One turn moves every row onto another: examples first, then more rows asked:
rebu: [  3   2  12 -11   9   8   8  17  -4  -5 -10  -3 -16  -1  -1 -13  -3  12
  -7   5 -10  -5  -2 -17   6  -6   1  11  -9 -22   8   8   8  11  11  -2]
Dal: [  1  -5  18  -3  -9  10  -7  12  -3  14  -1  -2   0 -13 -14   5 -19  20
   3   8   6 -18  -1   6   7  -9  -2  -2   7  -6   3  -2  17  -4  -7   2]
Toz: [-15  10  -7  -3  -3   7  -6 -15  -7  -5  -5   3  -1  -3  -7   0 -18  -1
  -7  17   7   1  -2  -5   9  -1  -8  14   2  -4  -6   5   1   6  14  13]
Pilef: [  1  -4  15  -4  -6   9  -8  19  -4  15  -1   5   3   0 -12  -3 -19  21
  10  12   7 -13   5   1   8   1  -5  -7   5   1  -4   5  18  -4  -9   1]
Lile: [ -4  -1  20  -1  -2  16  -4  13  -6  20  -4   0   1 -10  -9   1 -26  18
  10   9   8 -15   1   5   8  -9 -11  -3   5  -3  -2   1  16  -1  -6  -2]
gofeg: [  1  16  15 -13   8   6  -7  -2 -10  12  -9   2 -17   9  -8  -4  -3   9
  -5  24   2   4  13  -3  14 -13 -11   9 -10   6   6   2   3   1  -2  13]
zalof: [ -3  16  19  -7   9   6   2  -9 -13  12  -5   3 -17   5  -8  -3  -6   3
  -5  26   0   4  13  -6  13 -13  -9  10  -2   2   9   1   1  -1  -2  10]
dedo: [ -1   2  10  -2  -7   4  12   3 -10   8   3   5  -3   2   0 -26  -9  15
   1  12   2 -10 -11 -20   5 -18  -6  -2  -5  -7   5  -2  14  -2  20   1]
rotu: [  0   0   8  -1  -5   9  12   8 -11   2  -4   1  -6   0   0 -21 -13  12
   2   7   5 -10 -17 -16   0 -19  -6  -5 -10 -11   3   0  18  -2  19   1]
nez: [ -8 -11 -12  -7   7   6   4  14   2   7 -12  -2  -1   5 -16  -3  -5  21
   4   7   6  -3   3   3  16 -12   2   2   9  -3  -4   1  20  10   2  14]
kas: [  2  10  12 -10   3   5  12  16  -7   0  -5   9 -14   4  -4  -3  -3  11
 -10   7 -11   1   0 -12   9  -2   1   8  -8 -28   2  -3  11  12   7  -7]
Vek: [  0 -10  14  -9   3  14  -4   9  -7  15   2  -3  -2 -10 -12  -4 -23  21
   7  10  12 -18   0  -3  14  -5 -11  -2   5  -5   1   3  16  -7 -11  -5]
nolut: [ -1   1  10  -7   6  10  14  17  -6   5  -5   4 -15  -5   0 -15  -7   9
  -8  15 -15   4   3 -11   4   4   0   9  -9 -20   6   2  10  14   9  -8]
dut: [ -9  10  -4  -1   3   3  -5 -10   1   3  -8  -4   5  -1  -6  -3 -15  -3
  -6  19   3   1  -1   0   1   0 -12  12   2   2 -10   9   0   4  15  13]
Rez: [  6   1  10 -10  12   7  13  18  -6  -1  -5   3 -15  -1  -1  -6  -7   4
  -5  14 -11   0   4 -12  11  -2   5   4 -11 -25   5   3  11  10   9  -8]
zon: [-14  10  -7  -3  -1   4  -2 -22  -4   7  -5   1  -1  -4  -8  -1 -13   6
 -11  15  -2   2   3  -5  10  -7 -10   8   0   0  -9   4  -6   0   7  10]
mef: [ -8  -7 -10  -6   5   7  -3  18   3   8  -8   2   2   4 -12  -1 -11  20
   6  10   9  -1  10   4  24  -6  -1   4   6  -3  -6  -1  19  12   4  14]
velif: [ -8   7  -7  -6   2   8 -11 -13  -5   0  -6  10  -1  -3  -6  -1 -14  -2
 -10  19   6  -3  -1  -5  12  -6 -13  10   0  -2 -11  15  -4   6  10  10]

kas moves to Vek
Rez moves to Lile
dedo moves to nez
Where do these go?
rotu moves to mef
velif moves to nolut
rebu moves to Pilef

One turn moves every row onto another: examples first, then more rows asked:
gare: [  6   7   2   9  -2   1  -5  13  20 -16  15  -5   0  -1   0   6  -9   4
  21  18  -5  -5   4  -2]
goro: [  6   6 -13 -13   3 -12   3 -10   5 -15  19   0  -3  -9  -1   7  -5  11
   3   5  -5  -9   2  11]
pev: [ 10  -5   4   8  -7 -10  -2   6  12 -21  13  18  -7   4   7   7  -8  15
  12  -4  -1   8 -10   4]
Rofun: [ 20 -13   5  -4   6  10  -8   9  14   4   6   6  -9  -8  -9  11   6  17
   5  -4   2   0  -1 -11]
Gotep: [13 -7  6 -8 10  5 -3 19 15 -9  7 14 -2  1  2 23 -8 14  6  6 13 12 -6 -2]
Dudo: [ 17   9  -9  15   5   3   2   3  11 -21  16  11   0  -3   0 -10 -16   4
  16  13  -3  -1   9   5]
teveb: [ 11   7 -16 -14   8  -7   6 -10   5  -9  17   2   1 -14  -4  11  -4  10
  -2   6   0  -8   3   8]
femob: [ 20  -8  -5   7  16  11  -4  18  14   4  14   1  -5  -5 -15   1 -10   5
   8  13   7  -3   5 -14]
zekiz: [ 16 -16  -1   7   2  -2 -10   0  13   5  17   2 -10   0 -11   2  -8  12
   5  -4   5  -2  -4 -18]
rogud: [ 14  10  -5   9   2  -4   6  -5   6 -22  20   9   1  -7  -3  -5 -15   2
  12   4 -11  -1   8   3]
kivo: [  5   9  -6  -2  -5 -11   2  -7   8 -21  19  -1  -1  -4   2   5  -5  10
   6  12  -6  -4   2  12]
Kunuk: [ 13 -11  -9 -13  20   0   2  16  15  -7  14   1   3  -9  -4  22   3  17
   3   9   6   4  -5   0]
fedo: [  8  -5  -9  -5   6  -9   0  -2   4 -12  28   8  -3  -6   8  -1  -8  11
   0  -2  -3 -19  -8   2]
turuv: [  7   0  -8   5   0  -7   6  12   7 -18  19  17   0   2  15  -1 -16   9
  19  11   5   1   4   4]
busip: [ 10  -4   8  -8   7   3   2  21  15 -11  13  17  -1   2   4  19  -8  16
  11   2   8   8 -10   0]
megup: [ 11   2  -5  -3  14  -7   0  -9   3 -12  28   7   1 -13 -10  10  -3   4
   0   2 -11   8  -8  -3]
bapuv: [ 13 -10 -12  -8  17   0   0  21  17  -8   9   2   5  -5  -3  19  -1  21
   6  13  11   1  -4   3]
tir: [21 -9  2 -6  5 10 -6 14 15 -2  3  7 -5 -1 -4 19 -9 12  8  5 12 17 -2 -6]
Relop: [ 24  -6   1 -12   0   2   3  13  13 -12   9  20   1  -7   7  11   9  18
   8   1   6   1   6   3]
zezo: [ 19   4 -11  15   9   5   0   9  11 -19  10   6  -4  -2  -1  -7 -11   5
  18  16  -2  -2  12   9]
bof: [  8   3   5   2 -12  -5  -3  -3   8  -5  19  10 -10   1  -1   2 -15   8
   3 -11   3  -4  -4  -7]
gavup: [ 21  -8  -8   2  20   8  -2  15   9   6  18   4  -7  -6 -17   0  -8   7
   6   5   9  -4   6 -11]
beli: [  5  -2 -12  10   3  -5   8   8   9 -13  21  14  -2   5  11  -2 -21   5
  19  11   6   1   1   1]
lonib: [ 20 -12  -7   4  -2   8  -2   2   1   2   5  -5 -13  -1  -7  -1 -19  14
   1   1   5   7   5  -5]
Zakit: [ 20   4  -2 -11  20  11  -1   0  12 -11   6  -3  -1 -14 -13  15  -2  15
   3  10  -1   0   1   9]
dute: [ 11  -5 -12  -2   0  -7   1  -5   0  -6  27   3  -4  -5   4  -6 -11  12
   0  -5  -5 -15  -6   2]
Ket: [ 20 -16   2   6   6   5  -7   4  15   8  12   2 -10  -3 -14   5  -1  13
   7  -5   4  -4  -3 -14]
mebal: [ 22   0  -8   2  14   7  -5  -1  18  -6   4   2  -2  -6 -15   7  -1   5
  16  19   4   4  16  -2]

kivo moves to Rofun
Kunuk moves to dute
Where do these go?
Dudo moves to Gotep
bapuv moves to fedo
teveb moves to zekiz
Zakit moves to bof
megup moves to lonib

One turn moves every row onto another: examples first, then more rows asked:
vomar: [  5  10   4 -13   1  -9   1  -3   8  11  -2 -10  -8 -11  -2  -2  16   3
  -5   6  11   5]
bamud: [ -5 -10  11   1  -7  -8   6   6  -2  14   4  12   1  11  -2  -5   4  14
  10  -5  13  -8]
des: [  9   6   0  -1  -5 -12   3  10  -1  -4 -17 -11  -3   6  -4  -4   2   5
 -13   3  -1  12]
ledid: [  0   1   6  12  -3   5  15   1 -14  14   2  -3  10  11  -9  -5   5  -1
   3   6  -3  -5]
vodo: [ -1 -10  -5  -3 -18   3   4   4   1   3  -2  -3  15  12   3   1   3  14
   3  -1  -7   0]
Vomu: [  2  -1   7  17  -1  -5   6 -12   9   4   8   0   2  -1 -10   7   8  -5
  -5 -13  -7  -3]
zap: [ -4   8   0   7   7  -3   0 -16  11  -4   8   5   6  -3  -4   3   4   1
  -3 -11  -6  -6]
duda: [  8  -3   9  -8  -4  -5  15  10   8  -3  -9 -14  -4  -5   7  -5   5   0
  -9   1   1  11]
baf: [ -6   5  13   5   4  -3 -11   8   7   2   8   5   6 -13 -17   3   4  14
  -7  -7   6   1]
davun: [ -3   0   1  -5  -7  10  10   7  -3   5  -4  -5  18   0  -6   2   1   1
  12   7   2 -10]
ranek: [ -5  -6   7   1  -6   9  18   6  -8  16  -8  -4   5   1 -12  -4   7   2
   3   7   0  -7]
zukot: [ -9   7   3   8   2 -13   8   4   6   2   8   5   2   6  -9  20  10   3
 -12 -13   0   6]
pib: [  7   0   5  -2 -10   3   4  -1  -2  11  -8   4  18   0 -13   0  -5   0
   8   8   3  -1]
mit: [  8  -1 -10  -1   6   2   3  17   5   0   9   0  -6   5   2 -13   5  -5
  -4  -1   9  11]
nok: [-10  13  11   6   6 -13   6   7   1   2   3  -3   6  -1 -10  13  11   7
 -10 -17  -6   0]
timo: [  6   6  -4  -9   2  -3  12  -4   1   7  -7  -8 -16  -6  -6   1  10   1
  -6   3  14  -3]
guzi: [  9  -3  -2  -4   9   8  10  13   8 -10   8  -5  -4  -3   3 -11   8   0
  -1  -1   8   3]
lis: [ -6  -2  11  13  -2  -7  -8   2   7   0  11   6   4  -9 -10  10   3  15
  -9  -3  13   7]
Rede: [ -2  -8  -2  -4 -19  -8   1   3   0   5   2  -3  18  15  -1   6  11   5
   4   2   0   0]
niniz: [-10   4  17   8   0  -6  -4 -10  15  11   4   1  -2  -3  -5  -3   2   1
 -13   1  -7   2]
lalun: [  0 -18   4   2 -12  -3   4   2  -5  15   5   9   2   9  -8  -4  13   5
   4  -4  11  -5]
Bapan: [-2  4  0 -9 -9 -6 10  2  4  6 -1  5 17 21  2 -1  0 12 -4 -2 -6  3]
Zup: [-11  -2   2   1   1   0 -10   7   2  -1  15  10  -5  -6  -8   8  -7   5
  -9   1   9   1]
Pibuf: [  5   6  -8  -2  11   0   2  19  -1  -4   8  -5  -6  -4   1 -12   9   2
   2   1   5   8]
tof: [  1  14  -1  -4  10  -5   5  -2   5  -1   7 -11  -3   0   1  -6  23   5
   0   5  10   0]
sasu: [  6   5   9  -4   2 -15  10  12   2  -2 -15  -8  -4  -6   6  -7   6   4
  -2   0   6  12]
bobod: [  8  -2   5   1  -5 -14  10   5   3  -6 -13 -10   1  -1  12  -7   4   4
  -6  -2   9  12]
novot: [ -8  12  11   3   4  -8   9  12   7  -1   0   6   0   5  -5  19   3   2
  -9 -14  -3   4]
lutu: [-15   4   9   6   0 -16  12  -2  -1  -9  -5   4   0   6  -2  13   5   7
 -14  -7   1   0]
Numim: [ -1 -15   8   2 -10   5  10   8   1  17   1   9  -1  12   0  -6   4   8
   7  -8   6  -6]
Melot: [12  5  0  6  9 -2 -1 15 -2 -2  5 -1 -9  6  1 -8 -2 -2  4 -5 16 -1]
zotu: [ -1  -1  13  13  -5  -3  -6  -7  20   3   7   2   9  -1 -13   4   3  -1
  -5   1  -5   3]
Gim: [ -1  12   1  -3   2   0   2   3   8  -3   3 -16  -4   4   2  -1   9   4
  -1  18  14  -3]
tudo: [  3 -10   7   1  -6   2   4  -2  -9  15   9   8   2   3   2 -11  -4  16
  -1  -7   9  -2]
zug: [ -5  -4  -9  -6 -17  -9   3   5  -5   7   3  -1  12  11  -3   3   6  16
   0  -1  -9   1]
kovif: [ -5   0  10  12   1   3  -7   7  -1  -7   8   3  -1 -11 -10   7  -1  17
 -11  -4   6   6]

tudo moves to des
mit moves to novot
davun moves to tof
Where do these go?
guzi moves to nok
Numim moves to sasu
niniz moves to pib

